Each path below is one point turned by a fixed rotation once a step. After each direction that follows a path, write how fast that rotation turns it, in deg/step (0 if it stays still).
Each turn is a multiple of 5 degrees from 10 to 175, or 0.
Each row of a path follows its step; steps can be skipped.
Rotation 1:
step 2: -0.039  1.366 -1.315  0.288 -1.028 -0.789  1.200 -0.181 -0.084 -1.050 -1.184  1.656  0.536 -0.752  0.842 -2.062 -0.433  1.112  1.222  0.194 -0.153 -3.565  0.700 -0.120 -1.007  0.073 -1.732 -2.673 -1.099  0.652 -0.348 -0.977 -0.708  1.650 -1.020  0.489 -1.696  0.279  0.091 -1.654  1.120  1.220 -0.297 -1.500  0.217  1.545 -0.637 -1.882  0.603  2.661 -1.365  3.147  0.311  0.519  0.093 -0.601 -1.266  0.480  1.923 -0.604 -0.031 -0.792 -0.739 -0.521  0.094 -0.452
step 4: -0.565  0.935 -1.737 -0.545 -0.375  0.828 -0.286  0.371  1.146  2.190 -0.406  0.322 -0.188  1.531  0.531 -1.116  0.858  1.705  0.478  0.054  0.492  0.119  2.162 -0.793  0.353 -0.670 -0.017 -1.075 -1.411  0.553 -1.040  1.017 -2.035  0.390  2.315  0.395 -0.991 -1.110 -0.080 -1.870  0.258  0.502 -2.730 -2.895  0.488 -0.935  1.193  0.047 -0.696 -0.511  1.824  0.966  0.262 -0.511  1.995 -0.045  1.888 -0.484  1.070  1.594  0.488 -0.653 -1.354 -1.978 -2.113 -1.423
step 6: -0.717  0.926 -1.094 -2.887 -0.247  1.188  0.168  1.148 -0.538 -0.166 -2.055  0.566  0.059  1.842  1.049 -1.406  1.618  1.146 -0.948 -0.239 -0.319 -1.877  1.023 -0.233 -0.773 -0.438 -0.289 -1.131  1.299 -2.194  3.451 -1.179 -0.634  1.679  1.853 -0.567 -0.385 -1.834 -0.443  3.183  0.828  2.046 -1.039 -0.999  0.613 -0.225  0.105 -1.071 -0.552  0.570 -0.473 -0.404 -0.354 -0.191 -0.670  2.226 -1.362 -0.667 -0.152 -0.695  0.302 -0.096 -0.754 -1.153 -0.181 -0.903
step 11:  0.124 -1.802 -1.805  0.488  0.090 -1.758  0.817 -0.110 -1.223 -0.322 -0.838 -1.687  0.516  0.780  1.481 -0.432  0.805  1.020 -0.049  0.673 -0.952  0.703  0.876  0.616  0.104  0.784 -0.890 -0.407 -0.805 -1.433 -0.377 -2.423  0.726 -1.314 -2.686  2.300  1.655 -0.008 -1.704  2.125  0.132  0.224 -0.777 -1.735 -0.470 -1.026  1.086 -2.760  0.205  1.519 -1.073 -0.580  1.934 -0.336  0.117 -0.828  1.237  1.700 -1.406  0.438  1.726  0.207 -0.572 -1.998 -1.839  0.348
step 13:  0.321 -0.524 -1.274  1.167  0.121  0.143 -3.101 -0.383 -0.481  1.054 -0.691 -2.783 -0.409  1.807  1.987 -1.993 -0.630  0.103 -0.302  0.641 -0.154 -1.010 -0.092 -0.291 -0.532 -1.575 -0.254 -0.959  0.707  0.111 -1.157 -0.387 -0.473 -0.436  0.972 -1.289  2.008  0.918  0.601 -0.087  0.020  1.241  2.281  0.791 -0.975  3.343 -0.020 -1.140 -1.870  0.310 -0.685  0.029  0.317 -0.350  0.398  1.044  1.104  1.326  0.280  1.337  3.364 -0.460 -1.487  0.331 -1.652  0.672
step 17: -1.028  1.626 -1.127  2.582  1.675  0.631 -0.431 -0.725  0.863  0.281 -0.412  1.233 -0.516 -0.911  1.266 -1.785  1.754  1.110 -0.993  0.240 -0.398 -2.317  0.843 -0.588 -0.944 -0.489 -1.824 -2.952 -1.229  0.179 -0.053  0.300 -2.306  0.187 -0.378  0.308 -1.926  0.631 -0.515 -0.506  1.417 -1.194  0.140 -0.109  1.760  0.885 -0.321 -2.422 -0.491  0.601 -1.232  3.178  0.939  1.486  0.664 -0.422  1.068  0.713 -0.309  0.963  0.584 -1.469  0.805  0.376 -0.784  0.784
step 18: -1.188 -0.858 -1.265 -0.948  2.522 -1.541  0.391  2.864 -1.555  0.961  0.517 -0.477 -1.368  1.053  2.517 -0.233 -0.037 -1.171 -0.272 -0.856 -1.158  0.521  1.513 -0.315 -1.181 -2.227 -0.759 -1.482 -0.858 -1.750  2.528 -0.649 -2.455 -0.331  1.311 -0.077 -0.740 -1.384  0.377  0.076 -0.428  1.612 -0.664 -1.002  1.064  0.831  1.051 -0.252 -0.637  1.013 -0.349  1.271 -1.389 -0.237 -1.021  1.089 -2.687 -0.747 -0.110 -0.376  0.957  0.957  0.417  1.315 -0.203 -0.872
step 19: -0.637 -1.389  0.329 -0.582 -0.928 -0.082 -0.542  0.189  1.593  0.624 -0.440 -1.135  0.743  0.643 -0.342 -1.167  0.741  2.872  0.599  0.340 -1.843 -0.155  0.708 -0.386  0.279  0.169 -0.466 -0.544 -1.547 -0.305  1.673  0.843 -2.993 -0.240  1.181 -1.356 -0.362 -1.877 -0.669 -0.316  1.254  2.698 -2.238 -3.342  0.895  0.140  1.689 -0.047  0.192  0.651  0.141  0.681  0.444  0.058  1.328 -0.637  2.719  0.740  0.517  0.158  0.190 -0.153 -2.607 -0.871  0.121  1.536
step 20:  0.377  0.608 -0.672 -0.274  0.653 -2.341 -0.110  1.796  1.332  0.095  0.089  1.232  0.137  1.481  0.906 -2.301 -0.102 -0.886 -0.337 -1.056 -0.470 -0.810 -0.370 -0.167 -0.452 -0.355 -3.368 -2.310 -1.017  1.441 -1.092  0.481 -0.690  1.962 -1.293  0.250 -2.208 -1.973 -1.985 -0.056  1.236  0.961 -1.096  1.964 -0.257  1.260  0.659 -1.075  2.698  0.800 -1.258 -0.222 -1.031  1.072  0.362  0.522  0.417  0.134  1.669  1.116  0.258  1.393  0.769 -1.565 -0.724  0.981
Directions:
-0.443 -0.087  0.015  0.383  0.493  0.144 -0.641  0.220 -0.005  0.588 -0.021 -0.011  0.159 -0.363  0.343 -0.370 -0.112 -0.011 -0.462 -0.287 -0.045  0.031  0.023  0.035  0.156 -0.335 -0.018 -0.208  0.394  0.378  0.266  0.276 -0.067 -0.373  0.355  0.315 -0.020  0.450  0.228 -0.541 -0.499 -0.713  0.201 -0.030 -0.200 -0.164  0.273  0.345 -0.199 -0.506  0.269  0.319  0.140  0.129  0.111 -0.123 -0.183 -0.110 -0.082  0.036  0.073 -0.112 -0.115  0.350 -0.858 -0.290 => 80
 0.360 -0.331  0.462 -0.143 -0.557  0.011 -0.353  0.097 -0.544 -0.183  0.119 -0.017  0.226 -0.081 -0.200 -0.572 -0.352  0.224 -0.172 -0.365 -0.273  0.277  0.184 -0.103 -0.431 -0.371  0.023  0.366 -0.035 -0.458  0.783 -0.059  0.371 -0.049 -0.337  0.207 -0.289  0.176  0.117 -0.095  0.213  0.403 -0.210 -0.306 -0.027 -0.006  0.442 -0.210  0.108  0.063  0.213  0.456  0.409 -0.105 -0.449 -0.305 -0.383  0.350  0.008 -0.696 -0.032 -0.361  0.207  0.053  0.181 -0.273 => 90
-0.286  0.203 -0.071 -0.220 -0.113 -0.089 -0.277  0.205  0.108  0.093 -0.286 -0.778  0.413 -0.249 -0.205  0.257  0.190 -0.055  0.228  0.077  0.813  0.314 -0.675 -0.057  0.262 -0.021  0.207  0.223 -0.144 -0.370 -0.023  0.149  0.069 -0.272 -0.418  0.168  0.186  0.177  0.149  0.487 -0.200 -0.153 -0.225 -0.215 -0.154  0.549 -0.425  0.093  0.619 -0.097 -0.188  0.090  0.817  0.275 -0.252  0.578 -0.081  0.141  0.313 -0.055  0.096  0.112  0.284 -0.092 -0.420 -0.094 => 25
-0.077  0.660 -0.290 -0.621  0.128 -0.096  0.304  0.519 -0.093  0.206  0.080  0.290 -0.526  0.253  0.217 -0.401 -0.419 -0.483  0.622  0.024  0.207  0.042 -0.147 -0.484 -0.143 -0.144  0.156 -0.402  0.257 -0.115  0.233 -0.230  0.282  0.241 -0.190  0.309 -0.356  0.385 -0.067 -0.181 -0.148  0.168 -0.263 -0.150  0.058 -0.181 -0.094  0.473  0.182 -0.183  0.201 -0.421 -0.380 -0.161  0.198  0.164 -0.147 -0.109  0.705 -0.213 -0.590  0.137 -0.059 -0.124 -0.056 -0.571 => 175
-0.324 -0.223  0.040  0.356  0.249 -0.814  0.283 -0.360  0.028  0.387  0.359  0.250  0.413  0.117  0.091 -0.126  0.306  0.240  0.299  0.327  0.200 -0.048  0.808 -0.374  0.617 -0.061  0.216  0.087 -0.097 -0.830 -0.059 -0.229 -0.035 -0.131  0.455 -0.087 -0.018  0.185 -0.096  0.159  0.070  0.034 -0.251  0.197 -0.058  0.186 -0.338 -0.061 -0.107 -0.542  0.189 -0.272 -0.070 -0.239 -0.094 -0.555 -0.354  0.271  0.039 -0.043 -0.007  0.008  0.748 -0.068 -0.110 -0.146 => 100
-0.067 -0.094  0.464 -0.416  0.144  0.020  0.073 -0.497  0.111  0.251 -0.067 -0.300 -0.053  0.753  0.243  0.275  0.620 -0.505 -0.280  0.018 -0.171  0.449 -0.099 -0.198 -0.094 -0.316  0.356  0.137  0.532  0.242  0.267  0.347  0.183 -0.095  0.376 -0.540  0.062 -0.391  0.284 -0.140  0.025  0.088 -0.347 -0.372  0.106  0.114 -0.470  0.115 -0.314 -0.229  0.154  0.181  0.275 -0.466 -0.176 -0.015 -0.234 -0.146  0.454  0.116  0.379  0.094 -0.496  0.332  0.550 -0.270 => 120
 0.115  0.328  0.131  0.206  0.231 -0.539 -0.163 -0.081 -0.034 -0.010  0.385  0.426  0.563 -0.401  0.233  0.192  0.212 -0.078 -0.013 -0.060 -0.308  0.311 -0.081  0.397 -0.279  0.457  0.084 -0.339 -0.082  0.303  0.348 -0.410  0.342 -0.145 -0.124  0.368 -0.111 -0.404  0.110 -0.046 -0.067 -0.215 -0.112  0.285  0.448 -0.226 -0.336 -0.808  0.169 -0.153 -0.568 -0.080  0.100 -0.626  0.233  0.604 -0.397  0.322  0.355  0.047 -0.285 -0.436 -0.297  0.035 -0.198  0.104 => 120
Rotation 2:
step 1:  1.765  1.318  0.904 -3.296  1.191 -0.364  0.958  0.114  1.312 -0.893  1.886  1.224 -3.056 -1.273  1.714 -0.570 -0.907  1.210 -0.188  0.289 -1.947 -0.051 -0.600  0.290 -0.223  1.383  1.371  0.587  0.723  1.706 -0.264 -0.820  0.154 -1.136 -0.223  0.539  0.420 -1.030  0.908 -0.594  0.056 -0.824 -0.441 -1.014 -0.636  0.858 -0.797  2.271  1.117 -0.035 -1.283 -1.326  2.198 -1.922 -1.930  0.468 -0.706 -0.771  1.975  0.539  0.660  2.086  0.852  0.475  0.076  0.538
step 3:  1.463  0.743 -0.812 -2.077  0.630 -0.460  0.004  1.428  2.234 -3.034 -0.932  1.261  2.346 -2.337  0.911  1.600 -1.384  0.897 -0.354  1.329  0.612  0.624 -0.622 -0.562 -0.869  0.606 -0.959  0.393  0.978  0.749  0.070 -2.473 -0.043  0.046  0.917  1.064  1.288 -0.744 -0.482 -0.462 -0.246 -0.184 -0.255 -0.047  1.292 -1.436 -0.528  0.838 -0.345 -0.434 -2.430  0.509 -0.173 -1.746  0.135  0.028 -1.806  2.542 -2.350  0.544 -0.946 -0.614  1.489  0.455  0.670  1.724
step 8: -1.162 -0.275  0.114  0.721  0.244  0.166 -2.004  1.852 -2.047  0.397 -0.362 -0.862 -0.945 -1.947  2.212 -1.032  1.177  1.167  0.012  0.703 -1.262 -0.311 -0.248  0.786  1.353 -0.118  2.733 -0.083 -0.757  0.774  0.359  0.374  0.187 -1.577 -0.813  2.919 -0.572  1.270  1.357  0.612  1.508 -0.732  0.178 -0.432 -0.119  3.007 -0.624 -0.441  2.309  0.635 -0.841 -0.342  0.368 -3.575 -0.825 -0.183 -1.107  0.511 -0.497  0.067 -0.183 -0.800  1.922 -0.418 -1.423  0.695
step 11:  0.520 -0.397  1.862 -0.813 -0.962  1.234 -0.683 -3.230 -0.282  0.060  0.724 -3.953  0.498 -3.452 -0.759 -0.522 -0.814  1.216  0.217  0.876 -1.448 -1.031 -0.518 -1.031  2.960 -0.069 -0.557 -0.255 -1.801 -1.306 -0.427 -1.792  1.379 -0.774 -0.653 -1.167  1.302 -0.052  0.669  0.370 -0.623  0.855 -0.533 -0.317  0.823  1.782  0.082  1.049 -0.729 -0.138 -1.859 -0.433 -0.816  0.600 -0.848  0.033 -0.974  0.561 -1.211 -0.506  0.287  1.055  1.464 -0.145 -0.885  0.449
step 14:  1.244  1.250 -0.447 -2.334 -1.271 -0.288 -0.428  0.118  0.848  1.409 -1.464 -1.128  0.562  0.366  1.141  1.710  1.188 -0.233  1.114  3.386 -0.199 -0.318 -0.387 -1.050  0.088 -1.509 -0.621  1.573 -0.004 -0.206 -1.246 -1.269  0.965  1.938  0.185  0.058  0.339 -1.665  0.537 -1.209 -1.320  0.778  0.791 -1.788  0.347 -1.837 -2.212 -1.296 -0.311 -0.715 -2.158  0.796  0.477 -0.271 -1.542 -0.588  0.905 -0.369 -0.343 -0.303  0.439 -1.206  1.113 -0.720 -3.297  1.632
step 16: -0.915  0.297  1.178 -1.709  0.045  0.708  1.851  0.485  0.500  0.038 -1.093  1.059  2.325  2.543  0.278 -0.814 -0.428 -1.253  0.242  2.620  2.269 -1.090 -1.183  1.678  2.877  1.094 -0.209 -0.561 -0.312  0.213  1.758  0.830 -0.247  0.731  1.964  1.746 -0.715  1.429 -0.692  0.009 -0.287  1.952  0.356  0.464 -0.829  0.941 -1.368 -0.672  0.666  1.348 -0.486 -0.695 -1.144  0.842 -0.887 -0.758  0.699  0.069 -1.066  0.849  1.796  0.127  2.192  0.137 -2.095  0.733
step 18: -2.035  0.020  0.471  1.762 -0.783  1.096  1.643 -1.265 -2.116 -0.689 -1.327 -1.037  0.451  1.679  0.396 -1.296  0.835  1.806  1.050  1.270 -0.858 -1.861 -0.087 -0.196  1.804  0.390  0.369 -0.620 -2.376  1.121  0.581  0.854 -1.515  0.533 -0.033 -0.103 -0.073 -0.201 -0.872 -1.109 -1.612 -0.332 -0.663 -1.292  1.472  1.938  0.121  0.744 -0.255  0.611 -1.082  1.545 -1.417  0.924  0.346  2.880  0.745  2.133 -2.054 -1.310  0.485  0.905 -1.201  1.399 -0.038  1.670
step 20: -0.829 -1.364  1.406 -1.915  1.065  1.082 -1.483  0.871  0.906  1.743  0.465 -0.858 -1.619  3.251  2.082 -2.252 -0.872  0.099 -1.098  0.325 -0.084 -1.248  0.780 -1.286  1.067 -0.237  1.719 -2.158  0.781 -0.371 -0.380 -0.035 -0.633 -0.887 -1.843 -2.446  0.013 -0.159 -0.723 -0.876 -1.941 -0.145  0.079 -0.425  0.904 -0.181  0.507  1.161 -1.255 -0.381 -0.527 -0.124 -0.199 -0.124 -2.013  1.179 -1.323 -1.486 -1.287 -1.376  0.464  1.743 -2.277  0.359 -0.277 -0.110
step 21:  0.541 -0.958 -1.166  0.274  0.802  0.659 -1.707  1.169  0.830 -0.201 -1.192 -1.688  0.233 -0.489 -0.072 -2.016  0.178 -0.064 -1.347  1.940 -1.143 -1.123  1.695 -1.426 -1.732  0.391 -1.591  0.648 -0.920  1.613  0.291  0.456  0.388 -0.543 -1.452 -0.897 -1.638  0.392  0.570 -2.943 -1.382  2.229  0.092  0.070 -0.609  0.341  0.571 -0.082 -0.638 -1.557  0.647  2.944  0.203  0.030  0.709  0.166  1.100 -1.141 -2.407  0.194 -0.828 -0.599  1.109  1.243 -2.944  0.685
Directions:
-0.031 -0.117 -0.327 -0.241  0.085 -0.206  0.017  0.082  0.133 -0.444  0.008 -0.359 -0.385  0.680  0.213  0.317 -0.242 -0.086 -0.194 -0.152 -0.038 -0.044  0.408 -0.053  0.076 -0.560  0.078  0.103 -0.054  0.194  0.229  0.235 -0.630  0.630 -0.530 -0.257  0.265 -0.646  0.328 -0.146  0.192 -0.332  0.076  0.056  0.409  0.216  0.173  0.406  0.354  0.152  0.212 -0.130  0.250  0.507 -0.369  0.301  0.468 -0.278  0.378  0.178 -0.023  0.081 -0.581  0.025  0.445 -0.305 => 135
-0.150 -0.290  0.391 -0.188 -0.508 -0.148  0.171 -0.105 -0.461 -0.062 -0.131 -0.399 -0.304 -0.549  0.281 -0.009  0.391  0.202 -0.360 -0.408  0.211  0.073 -0.281  0.046 -0.238  0.334 -0.115  0.914 -0.564 -0.337 -0.432 -0.228 -0.166  0.448 -0.023  0.072  0.096 -0.109 -0.344  0.023  0.398  0.112  0.004  0.037  0.320  0.358  0.158 -0.027 -0.025  0.280 -0.072  0.512  0.318 -0.028  0.129  0.710 -0.065 -0.068  0.432  0.144  0.237  0.072  0.365  0.159 -0.097  0.548 => 100
-0.115 -0.014  0.138 -0.330  0.510 -0.635 -0.453  0.091  0.080  0.268  0.031  0.255 -0.750  0.413  0.111  0.063  0.771  0.255 -0.469 -0.170 -0.583  0.375  0.002  0.295 -0.151 -0.272  0.011  0.469 -0.347  0.169  0.134  0.194  0.050  0.036 -0.130 -0.512 -0.069 -0.134 -0.368 -0.215 -0.348 -0.074 -0.044 -0.359 -0.564 -0.108 -0.251 -0.187  0.071 -0.060  0.113 -0.500  0.063 -0.365 -0.063 -0.043 -0.172 -0.311 -0.371 -0.414 -0.083 -0.216  0.029 -0.229 -0.461  0.234 => 55
-0.209 -0.302 -0.084  0.389  0.243 -0.547 -0.149  0.288  0.286  0.214  0.070 -0.525  0.114 -0.630  0.181 -0.679  0.081  0.370  0.103 -0.147 -0.007 -0.027 -0.069 -0.235  0.215 -0.078  0.215 -0.245 -0.389  0.017  0.207  0.211 -0.170  0.471 -0.459  0.140  0.008  0.493 -0.098 -0.362  0.496  0.350  0.367  0.420  0.135 -0.138  0.282 -0.317 -0.233 -0.185  0.511  0.190 -0.089 -0.188 -0.395 -0.369 -0.564  0.006  0.087 -0.157 -0.689 -0.087 -0.450 -0.192  0.058 -0.212 => 25
-0.557 -0.331  0.242 -0.159  0.247  0.143  0.246 -0.396 -0.137  0.229 -0.024 -0.308  0.228  0.163 -0.610  0.084 -0.022 -0.028 -0.349 -0.265 -0.156  0.091  0.229 -0.546 -0.070 -0.041  0.187 -0.467  0.328  0.314 -0.038  0.062 -0.265  0.244 -0.250  0.209  0.101  0.113 -0.573 -0.031 -0.270  0.401  0.388 -0.118  0.215  0.142 -0.168  0.169 -0.150 -0.013 -0.346 -0.575  0.482  0.288  0.360 -0.456 -0.167  0.515  0.406  0.270  0.334 -0.450 -0.297 -0.051 -0.349  0.734 => 160
 0.520 -0.031 -0.207  0.224 -0.282 -0.158  0.053 -0.280 -0.248 -0.729 -0.218 -0.080  0.093  0.033 -0.152  0.221  0.035  0.382 -0.008  0.076  0.027 -0.242 -0.332 -0.599 -0.074  0.355  0.504  0.073 -0.090 -0.681  0.474  0.338 -0.199  0.079  0.119 -0.387 -0.094  0.094 -0.325  0.087 -0.105  0.517 -0.226 -0.733 -1.010  0.307  0.149  0.145 -0.004  0.324 -0.187  0.033  0.006  0.020 -0.287 -0.397 -0.078  0.036  0.342 -0.170  0.083 -0.065 -0.273  0.042  0.283 -0.278 => 60
 0.075  0.618 -0.565  0.224 -0.402 -0.211  0.103  0.088 -0.218 -0.013 -0.071  0.161 -0.285 -0.135 -0.105 -0.171 -0.276  0.037 -0.127  0.414  0.290  0.352 -0.214  0.063 -0.167 -0.262 -0.726  0.042 -0.204 -0.112  0.467 -0.599 -0.621  0.206  0.250 -0.317 -0.271  0.031 -0.103  0.073  0.394  0.341  0.218  0.262  0.254 -0.533 -0.235 -0.474  0.371 -0.134 -0.726 -0.507  0.062  0.074 -0.042 -0.363 -0.280 -0.295  0.002 -0.015  0.412  0.184 -0.288 -0.027  0.057  0.297 => 35
